name the system of each run:
U, seq 1 (11 x 18):
[[-11   4 -13   4  -9   3  10   4  -6   0  -3  -5   5   1  -9  -2 -10   7]
 [ -6   0   8 -12   2  -5 -17  -3   3  -2  -5  -5  10  -1   0   3 -14  -1]
 [  8  -2  -3  -5   6  -4   3 -12  12  11   3   2  -3  -7   7  11  10  -2]
 [ -8  -6  -7  14  -1  -1  16  -4 -15   4  -1   0  -3  -2 -11   2   7  -3]
 [  4 -10   9  -3  -1  -3 -15   2 -10  -7  -6  -3   4   9  -5 -10 -12  -9]
 [ 16   0   0 -13  -5   2  -4  -4  16   1  -3  11 -11   1   6   2   7   5]
 [ -8   9  -1  16  -2   1  17   2  -2  -1  -1   9  -4  -4 -11   7  11  13]
 [ -4   1   9  11   6  -7 -13  11  -7  -4  -2 -12  18   5  -2 -13  -7  -3]
 [ 12  -3  -7 -16  -4   3 -11  -1  16   7   2  -9  -5  -2  18 -10   5   0]
 [-11   1 -11   4  -6   7  19  -7  -5  -2  10   2 -14  -9  -4  12   3  19]
 [ -9   0  13   6  18  -9  -7   5 -17 -12  -1  -3  17   3  -3   4 -19  -2]]
Z, seq 2 (11 x 18):
[[  6  -3  -4   5 -17   2   2   2   4   6 -10  -3   1  -1  -3  -5  -2   5]
 [  0   0  -9  -1 -11  -6  -5  -5   7  -3   4   5   1  -1  -7  -5  -7   7]
 [ -4   1   0  -2  11 -10  -4  -8   7  -2   2   2   0   1  -8   2   1  10]
 [ -1  -7   8   3  11  -5  -1  -2  -1   1  -7  -8   0  -4   3   5   7   9]
 [  3 -10   2   5  -3   1  -2   4 -10  -3  -2  -5   1  -6  10  -5  -2   5]
 [  1   3  -4  -1   0   5  -2   3  -5 -10   4   7   2  -1   6 -10 -11   2]
 [  1  13   2  -3  10   8   2  -1   5  -2   1   5   2   2  -1   1  -5   3]
 [  1   6   2   3   3   6   8   0   4  10  -5  -7   4  -1  -1   8   1   2]
 [  0  -5  -8   1 -12   0   4  -2  -2   7  -5  -7   4  -3   0   1  -6  -2]
 [ -1  -5 -10  -6  -8  -3  -2 -10   0  -1   1   7  -2  -2  -5  -3  -8  -3]
 [ -2  -1  -1  -2   8  -2   2 -11   2   0   1   8  -7   2 -11   3   3   1]]
U, seq 3 (11 x 18):
[[-15  -4   2  -7  -5  -2 -20  -1   1  -8   4 -13   0  -4  -2 -10  -6  14]
 [  6  -1   5  -8  19  -3  -4  -4   9  -3  13  -8  -6  -3  12  11   1  15]
 [ -3  -3  -6   8  13   2  20   5 -15   0  -2  -2   0  -9  14   8   5   5]
 [ -4  -5   1   5   0  13  -2  -1 -17  -4  -4   1  10  -7   8 -12 -16 -13]
 [  8   5  -8 -17   2  14  -5 -14  10   4   1   8  -3   4   0  -6 -16 -11]
 [ -5  11  -1  -8   2   6  14  -8   5   9 -10   7  -8   7 -17  18   1   1]
 [ -1  -1  15  10  -5 -11   1   2  -4   8 -14  -2  13   4 -13  16  -2  -9]
 [ 13 -11  -5   2 -16 -18 -10  -3   9   9  -5   3   7  -3   4  -8   6 -13]
 [ -5  -7 -13   1 -13  -8  -1 -10   6  -2   6   9 -16  -4 -13 -12  18   8]
 [ -6  -3  16   8  12  -8  -7   6  -6 -13   7  -7  -8  12 -17  -2   5  17]
 [ 18  -3  15  -1  11  -5  -7  21   2  -6  -4 -11   1   6  21  -1   7  12]]
Z, seq 4 (11 x 18):
[[ 12  -7   4   5  -3   2  -3   3   2  11  -9 -15   6   5   2  -9  -1  -5]
 [  3  -3 -14  -9 -18   3   0   4   2  -4   4  -1  -8  -1   6  -5  -5   9]
 [ -9   8   0   2   1  -7   2  -3   0  -9   9  14   3  -1 -10   9  -8   6]
 [  4   1   8   2  20  -9  -3  -6   7   7 -11   0   9   0  -2   3   7  -4]
 [  2 -10  -1   0  -4   9   0  -1   1   9  -4 -14  -7  -8  11  -7  12   4]
 [ -6  -4  -6   5 -13   5   1   5 -15 -10  13  -4  -2   1  -2  -5 -13   4]
 [  4   6   2 -11   9  -8  -4   1   0  -9  -5  13   6  11  -4   4 -16  -4]
 [  8   7   4  -3   9   4   6  -7  14   9  -9   9  -4  -7   7  10  15   3]
 [ -7  -2  -3  21  -9   7   9   0  -7  10   5 -11   2 -10  -3  -6  10   1]
 [ -3  -7  -5  -6  -7  -4 -12   4  -7  -4  -3 -10   7  11  -8 -15 -19  -8]
 [  9   0   0 -23   2  -1  -5  -6  11  -5   2   9 -14   5   4  12  -6   7]]
S, seq 5 (11 x 18):
[[ -3   2   2   7  25   2   7 -13  -3   3  -5   1   6   1 -12   4  -9   0]
 [  7  -4   4   7   0   6   1  -3   4  19 -17 -15  10   1  -2  -4   1  -9]
 [  7  -6 -13  -6 -27   8   6  -5   4   7  -7   3  -6  -6   3   2  -7   0]
 [ -8  -3  -9  -6  -3 -12   1 -10  -4 -12  -8  19   0  -2 -12   5 -14   6]
 [  1  -3  13   2  18 -12 -12 -11  10   3 -11   3   4   2 -13  -4   9  -1]
 [ 10  -5   3  15  -8   9   5  -6  10  15   3 -11 -10  -3  -4  -5  19   8]
 [ -4 -11 -10   8 -18  -2   9   9 -16 -10   0  -6  -4  -3   0  -2  -8  18]
 [  3  -8   6 -14  10 -13 -18   3  -4 -18  -8   3   6   1  11  -4 -14   9]
 [ 13   7   6  -1  23  11  -2 -13  18   3   9   6  -5  -8  11  -1   7   7]
 [ -9  10  -8  23   5  18  21   0  -9   7   7 -10   5  -5  -5  -4  -2   5]
 [ -6  -6  -4  -8  -7  -2  -9  10 -10   4 -14 -23  17   7   5  -8 -21 -10]]
S, seq 6 (11 x 18):
[[ 14  18  -5  -1   3  -4   8   6  15   1   0   5   4  22 -18   4 -15   6]
 [-10  14  -3  -4   0 -12   3   8  15   9 -22  -3  10  -3  -1   8  15   9]
 [-11   0   0   4 -22  -7 -10  -8   9   4  10   1   6 -20   4   2   8   2]
 [ -7 -14 -15   2  -1 -14  -3 -10  -8  -5  20  -1  -5  -2  -6  -9   0  -3]
 [ -3 -17  10  -6  18  -2  -3  -2 -14  -3  -4 -10 -13   7  -3   4   7  -1]
 [ 20  -6  20   7   0   9   4   5  -3   1  -2   0  -6   2   9  12   2   2]
 [ 11   8  -9  11  -5   5  12  11  -5  -7  -1  15   6  -3  11 -10  -4   3]
 [-13  13  -5  -7   5   9 -10   4   1  -9  -5   5   8   0  -1 -20  -7   1]
 [ -3  10   4 -11   5   7  -9  -6  17   9   9 -15  -1   8  -9   3  -7   3]
 [  0   1  -8   1  -2  -9  16   1   3  13   4 -13   3   0   0  23   0   5]
 [ -8  -8  -3   1  -8 -15   1   1 -12   0 -11   7  12 -14  12   8   2 -11]]
X, seq 7 (11 x 18):
[[-11  13  -1  -5  -7  -2   1   5   7   1  -4   5   1   0  -4   6   8   2]
 [ -3   2   2   4  -6  -8  -4  -1   5   6  13  -6   4  -1  -1   7   4  -4]
 [ -3  -8 -10  -6   3  -8  -3   1  -5   1   7 -10   0   3   3  -4  -2  -4]
 [ -7  -2   4 -10   3   2  -7   1  -8  -8   1   1  -6   1   3  -1   0  -2]
 [  5   2   9   2   3   1   2   5  -5  -5   5   8  -2   2   5   7   2  -2]
 [  3   4  -5   7  -1   0   9   8  -3   4  -2   2   4   0   5  -3   6  -6]
 [ -4   6  -5   1  -7   8  -1   2   1   3   1  -3   3   2  -3 -10  -1  -5]
 [  2   5  -1  -7  -1   3  -3  -1   6   0   7  -2  -2   7  -5   2  -9   3]
 [ -2   2   0  -8   0  -7   4   2   2   0  -2   2  -2   2   1  13   0   4]
 [ -6  -3   1   3  -6  -7   2  -1  -4   3   0   3   2  -6   1   7   8  -6]
 [  1  -6  -3   4   0  -3  -4  -3  -4   3   7  -1   1   1  -1 -10   2 -10]]
P, seq 8 (11 x 18):
[[ -4  -6   8  11  -3   2  -1  -5  -5   7 -11   1   2  -3 -11  -4   9  -7]
 [ 11 -13  -2  -3 -10  -2  -5  -2  -1   3   0  -6  -7   9  -5  -7  -3  -5]
 [  4  -3  -7 -11  -6  -3   2  -2   1  -9   3  10 -13   3  -1   4  -3  13]
 [ -4   8  11   6   3  -7  -1   3   1 -11  -3  14   4  -5  -4   7   2  13]
 [  3   1   8  10   5  -8  -9   9   4   1  -6  -7  10   0   3 -13   9   2]
 [  0  -5  -7  -4  -2   8  -3   6   0   3   2 -20  -5   1   7 -14   2   8]
 [ -6   2  -2  -9   2   7   2  -1  -6  -5   6  -9  -1   1   3  10 -20  11]
 [  4   8   3  -3  15  -6   2  -4   4   2  -3   7  14  -5   8  15 -10  -3]
 [  2   4  -5  10   6   6   6  -6   4  13  -5   3   7 -13   7  -7  15 -10]
 [ -6  -6  -7   7  -9  15   5  -8  -9   9   0  -7  -5   2 -14 -13  -1 -12]
 [  4  -7  -1 -17  -4  -3  -3 -10   0   2  -1   2  -8  16 -16  10 -15  -9]]
X, seq 9 (11 x 18):
[[  3  -3  22 -10  10   2 -11  -2  -6 -13  13   6 -11   2   6  15  -3   1]
 [ 11  -2   1  10   8  -6  19  12 -14  -2  -2   8   0  -2  14  12  11  -4]
 [ -7   5  -5  12  -8  10   4   8 -10   6  -8   2  10  -6   2 -19   8 -16]
 [  8   9  -2  -2  -5  16  -9  -4  11   3  12  -3   1  10  -8 -17 -13  -5]
 [  5  10  -6 -15   3   1   7   2  10  -1  -1  -3  -9  13  -5  13  -9  15]
 [-14   4   6  -3 -10 -13   6   3  -2   1 -10   6   3  -6  -3  26   7   4]
 [ -1  -9  -3  10 -10 -16  -6  -8  -2   8  10   4  10 -12   3   0   7 -18]
 [  2 -12 -14  -3  11   2  -5  -8  -2   3  11  -9  -8   5  -1 -24   4 -10]
 [ -3   1  13 -10  13  12  -5   7  -7 -12  -4  -7 -14  16  -9  -3  -3  11]
 [ 11   5  20   2  -8  -8   1  17  -3 -10 -10  10   3   4   8  21  -3  10]
 [  4   1 -15  13 -20  -9  11   5   2   6   0  11  10 -18  17  -2  13  -4]]
N, seq 10 (11 x 18):
[[ 12  -9 -15   5 -21  -5   6   1   4  15  -1 -15  11  -4   9   1 -11  -2]
 [ -9 -11 -22  -9 -14  -6   1 -21  -1   0   1  13  -2 -16   0   2 -12  -3]
 [ -6  -1  10  -4   8  -7  -4 -23   5   4  -6  20  -3  -4 -18  12   6 -12]
 [ 16  -7  14  10   2  -7   5   1   5  14 -12  -3  -9  12 -12   6  24  -4]
 [  5 -18  -5   9 -19  -7   6  15 -15  -6 -12  -7 -10   5  -3  -9   6  13]
 [ -4  -5  -1  -3  -6 -11 -12   2  -8 -26  -5  16   3  -4  -3 -11 -17  18]
 [  3  14  10   0  27   2  -9  -8  18 -10   2  13   1  -4  -1  -4   2  19]
 [ -3   8   8  14  25  18   9   3   3  10   2 -24  -2   1  -2  -4  13  13]
 [ -2  -9  -1   3   0   8  -1  11 -16   5   0 -35  13   7   7  -7 -22  -3]
 [ 10  -3 -10 -20  -9   4  -7  -7   4  -3   5   2   9  -7  23   7 -36  -2]
 [ -3  13  -9  -4   5  14  16 -24   7  10   6  25  -1 -20   8  18  -2  -8]]
N, seq 11 (11 x 18):
[[ -7   4   5  -9   2   5 -10  -1  -5   3   5   1   7  -3  11   2  -3 -23]
 [ 10   5   1  -6  -9   8   1  -1   6   9  13   3  -6   4   6   6   5 -17]
 [ -6   3 -11  -3 -14   1  14   5 -10   3   3   7  -8   5  -3   7   8 -13]
 [ -7   4   2  -2 -14 -15  -5   9  -4  -5  -6  13   7   3  -5   3   4 -12]
 [  6   2   0  -1  -9 -15  -7   3  14  -2   6  11  -4  -1   1  -3  17   5]
 [-11  -3  -4   4   3  -5   3   3  -5  -6   9  -1 -13   0  -7  -6  20  12]
 [ -9  -4  13  -1  13 -10 -12  11 -13 -13  -1  -8   3   9  -4  -4   0   3]
 [ 14   1  10  -7   9   0 -12  11   6 -10   5  -6   0   2  19  -3  -4  13]
 [ -5   6  -6   4  10  19  10   2  -8  -7  14  -1  -5 -10  16  -4  -2  12]
 [-14  12   2   2  15  15  -2   1 -11   0   4  -4  15   1  -1  -8 -14 -18]
 [ 13  11   3 -13  -4  11  -8   1  17  16   2 -12   9   8   8   3 -10 -16]]
P, seq 12 (11 x 18):
[[ -2   5  -3   0 -19  -1  -2  -3  10   2  -2   7  -1  -1  -9   1  -1   4]
 [ -4  -1  -3   5  -1 -15  -2  -3   6   0   6  -1   1   2 -11   0   4   8]
 [ -6 -10   4  -3   5 -12  -7   0  -3  -3  -5  -6  -3  -2   0   1   9   6]
 [  3 -10   8   1  -1   0  -7   2  -7  -6   3  -5  -3  -5  10   0  -1   7]
 [  5   1  -1   2   7   3  -1   5  -5  -9   6   1   3  -1  10  -8  -9   5]
 [ -2  12   1  -4  11  10  -1   4   2  -2  -4   0   5   1   5  -7  -2   1]
 [  2   8   3   2   4  11   5   2   5  10  -4  -9   4   3  -1   3   0   0]
 [  1  -1 -10   0  -4   1  11  -1  -2  10  -3  -7   4   0  -1   7  -6  -3]
 [ -4  -2 -10  -5  -7  -4   3 -11   1   4  -3   7   4  -7  -1   6  -6  -7]
 [ -2  -2  -1   3  -1  -3  -2 -15   4   4   5  11  -3  -6  -8   1   5  -7]
 [  0  -8   4   5   1  -3   1  -7  -6   1   0   4  -9   4 -13  -3  11  -5]]

runs to name:
seq 13 (2 x 18):
[[ -7  -8 -12  -1  16   6   0   1  -8   3  16 -18  -7  -3  12 -16  11  -5]
 [-12  -6  10 -16   1  12 -12   3 -17  -6   5 -11  -3   6   5   4 -14 -14]]
 => N
seq 14 (2 x 18):
[[  7  -1  -6 -19   4   4   0   0  -1  -6 -21  13  -8   8   2  -6  -4  -4]
 [ -2  13  14   5 -11  14   4   3   6  -2  -8  10  -4  -4  -5  10   5  14]]
 => N
seq 15 (2 x 18):
[[ -3   9 -22  -5   8  14  10  -1  -1  -2   3  13  -5  -5  10 -20   8  -6]
 [-21  10   9  -4   3  18  -4  -2  -8  -3   1  -7  -1   7 -17   1 -12  -1]]
 => S
seq 16 (2 x 18):
[[  7 -16  17   3 -11  -1  -5  -6  -2  12   9 -14 -15   5  -8  14  14  -8]
 [  6 -16  -9   4 -15 -21   4  15 -17 -10   7   2  -8   9   0  -3   7  -4]]
 => Z
seq 17 (2 x 18):
[[ -1  -2  -9  -6 -14  -6   9   7  -6   5  -8   0   2   3   3  12  -5  -7]
 [ -1  -1  -4  -4 -14  -4  -2 -11   2   2  -2  19   1  -8  -2   3   0 -13]]
 => Z
seq 18 (2 x 18):
[[  9   2 -11 -10   0  12   2  -8   9   7  -2   6  -3  -8  14  -7  -1  -4]
 [-14   6  -1   2  -9  17   8 -10  -5   7   3   4  -7  -4 -13   6   2  -7]]
 => N
seq 19 (2 x 18):
[[ -1 -18   2  -3   6  -4   7  -7 -12   3  -5   2 -18  -1   0   7  21  -5]
 [ 10 -11  12  16  -6   5   4   2 -17  -9   1  10  -8   3  -5  -2  -1  -2]]
 => U
seq 20 (2 x 18):
[[  7  -1 -13 -13  -1  -1  -2   0  11   6   8 -15  -5  10   0  -2  -7   6]
 [-11  -3   1  -8  -3  -4   7   1  -7  -4  -6  -2  -7  -5   3  21   0  15]]
 => U
seq 21 (2 x 18):
[[  3   9  11  -5   3  -3  -4   2   9   7 -14   4   9   3   0   9   2  -9]
 [  9  -1  -4  10 -15   2   8   1   8  11   5  -4  -5  -4   3   0  13   4]]
 => N
seq 22 (2 x 18):
[[ -3   7 -17 -14  -5  -1   5   9   4   2   7 -11   0   3  12   4  -5   3]
 [-22   7  -1  -8  -5   2   0   0  -9  -4   9   2   0  -6   1  12  -3  -4]]
 => X
seq 23 (2 x 18):
[[  0   6  13   5  11  20  -4   5  -4   0 -14  -7   9   2   2 -13  -9   0]
 [ 16   6  -5  -6   2  13   3   2  12  13  -4 -15   4  10   3  -3 -13  -1]]
 => P
seq 24 (2 x 18):
[[ -4  20  -6   7   1   6   5  10   3 -15  -1  20   8  -9   7 -10  -4  17]
 [-14  21  -1  10  15   8  -5  -3  13   5   8  -5  13  -5  -7 -16   5   5]]
 => N
seq 25 (2 x 18):
[[ -9  13   6   5  19  13   0  -3  -4  -4   4   6   0   8 -16 -13   2  -6]
 [  6  10   9  -7   6   6  -6  14   9   8  -8 -22   5  18  -2  -1  -2   0]]
 => N
seq 26 (2 x 18):
[[ -1   1   2   7  -5   0  -6  -1  -3  -9   7   6   9  -9   5  -5 -15   5]
 [  1   8  -2  -1  19  -1  -7  -2   8   1   5  -1   7   4   0 -14   1  -3]]
 => P
seq 27 (2 x 18):
[[  4  18  -2   6   4   6  11   2   9   6  20  11  -9   2  -2   3  22  -8]
 [-20   8  -2  12 -10  -1   9  18 -17  -3   4  -8   4   6 -10  -3   8  -5]]
 => S
seq 28 (2 x 18):
[[-14  -3  22   6 -12   4  -3   6 -12   6   0 -12   0  -5   1  19  10  -7]
 [ 18 -10  -5   3 -16 -13  -2   7  -7  -2  14   6   3   4  12  -2  -7 -15]]
 => S
seq 29 (2 x 18):
[[ -1 -14  -8  -9  10  -3  -4   2 -14 -12   3  -2 -10   3   6 -12   0   2]
 [  0   5  17 -10   5  13  -8   2  -2 -12   0   6  -5   1   6   6  -9   7]]
 => P
seq 30 (2 x 18):
[[  0  14  -1   1 -23  26  15  10  -1   1  -8   3  -7   1   0   5  -7  11]
 [ -5  12  -6  -5  -8 -16  -5   9   3 -12  -5   8  20   6  -5   2 -24   5]]
 => S
seq 31 (2 x 18):
[[  8  10   7   8   4   3  11   2  10   9   7  -7  -6  10 -12  14   7  10]
 [ -4  -6  -7   4  -5 -15  12   8 -10   3 -18  -3   7   0   0  10   1   4]]
 => P
